In the data rows, the value 128 means zero.
Each group is a hidden curve, and its rows are points along it. There are 2 groups. The rows also spread widely along one direction, which tells nothing about the groups. The first row asked about is in group 0, and each new group gets the next number.
The table:
[110  85 127 124  99 140 122 144 127 155 161 120  77]
[101  75 188  79 162 111  76 122 129 197 109 108 128]
[159 193  79 173 113 138 176 127 122  56 128 155 155]
[119  95 127 113 106 142 120 137 132 159 150 124  98]
[159 162 106 128 119 126 149 111 136 107 125 154 154]
[134 168  98 175 114 135 161 140 121  70 135 130 131]
[108 100 137 130 121 132 117 141 124 143 142 113 101]
[175 191  99 129 140 116 156  98 135  90 108 167 184]
[ 64  47 156 148 107 147  99 178 116 155 161  76  43]
[131 118 139 101 141 120 119 114 135 152 137 131 136]
[141 139 103 132 108 136 150 131 125 112 142 139 118]
[125 101 123 118 108 140 128 134 128 149 151 125  94]
[159 171  94 135 119 133 156 111 130 100 127 155 150]
[145 171 115 148 141 120 147 120 126  86 110 140 164]
[168 180 138  94 177  97 126  79 143 127  77 162 217]
[102 125 132 170 127 136 131 160 119  98 130 103 107]
[120 148 112 175 117 140 147 143 116  81 133 121 123]
[130 145 158 114 167 107 111 116 132 133  94 125 165]
[108  75 132 118  98 142 123 145 128 166 162 115  74]
[133 178 101 178 124 135 158 140 115  56 125 131 141]
[137 160 147 123 166 109 119 113 129 111  91 133 176]
[153 165 130 114 160 112 132 101 135 120  96 144 180]
[103 112 133 166 120 142 126 160 115 117 136  95  93]
[105 100 121 150  99 147 129 155 119 124 156 110  80]
[130 118 169  77 169 103  89 101 139 177  96 127 162]
[156 170 132 114 154 113 132 100 139 116  96 148 181]
[119  98 152  95 140 119 103 119 138 169 122 120 129]
[139 159 125 143 140 121 134 127 125 103 112 134 151]
[137 128 134 108 130 122 123 114 134 144 123 135 143]
[ 70  29 208  84 157 115  54 139 131 227 124  80  86]
[109  77 142 100 113 134 109 131 125 177 151 111  89]
[ 93 108 136 163 115 140 124 154 117 110 140  99  89]
[132 163  94 172 114 133 159 139 118  68 135 131 122]
[142 171 132 138 159 115 133 115 128  99  93 137 175]
[168 165 138  80 166  99 123  79 144 142  87 161 199]
More rows, each followed by its group:
[144 176 146 121 174 104 122 102 132 109  77 138 197] 0
[101  83 126 135  92 143 124 157 121 146 165 107  68] 1
[127 108 144  98 138 126 109 119 135 162 121 126 127] 1
[ 98  54 159  85 122 130  92 135 133 197 147 106  81] 1
[ 76  46 143 141  94 153 107 170 120 164 174  83  38] 1
[137 140  97 150 105 141 149 135 124 102 144 137 117] 1
[145 157 131 113 155 113 129 103 132 127 101 144 172] 1
[121  94 133 106 114 131 117 129 133 161 146 128 103] 1
[111  87 123 131  97 144 127 145 124 149 160 121  82] 1
[133 152 138 135 153 116 125 124 127 111 106 130 161] 0
[151 135 152  75 162 104 109  91 143 162  93 149 179] 0
[134 156  96 170 109 139 157 144 122  79 137 134 127] 1
[119 112 115 149 101 144 133 149 121 118 154 118  94] 1
[104  67 153  91 124 129  99 131 132 195 142 112  92] 1
[128 161 104 173 115 138 153 146 117  77 133 129 126] 1
[136 158  97 164 109 142 155 140 119  86 141 135 123] 1
[148 158  90 152 108 136 160 129 127  90 139 147 135] 1
[172 193  91 137 127 125 160 104 134  86 115 164 175] 1
[122 114 112 145  99 147 140 143 125 122 153 124  93] 1
[142 147  99 144 112 136 156 131 125 101 138 141 122] 1
[102  73 188  73 164 108  73 118 137 202 105 102 128] 0
[161 142 135  76 154 110 119  93 144 163 102 160 179] 0
[131 169  97 181 118 137 156 143 118  67 128 129 134] 1
[102  59 139 108  96 143 113 147 127 183 167 112  67] 1
[153 147 115 115 128 124 140 111 134 125 121 148 147] 1
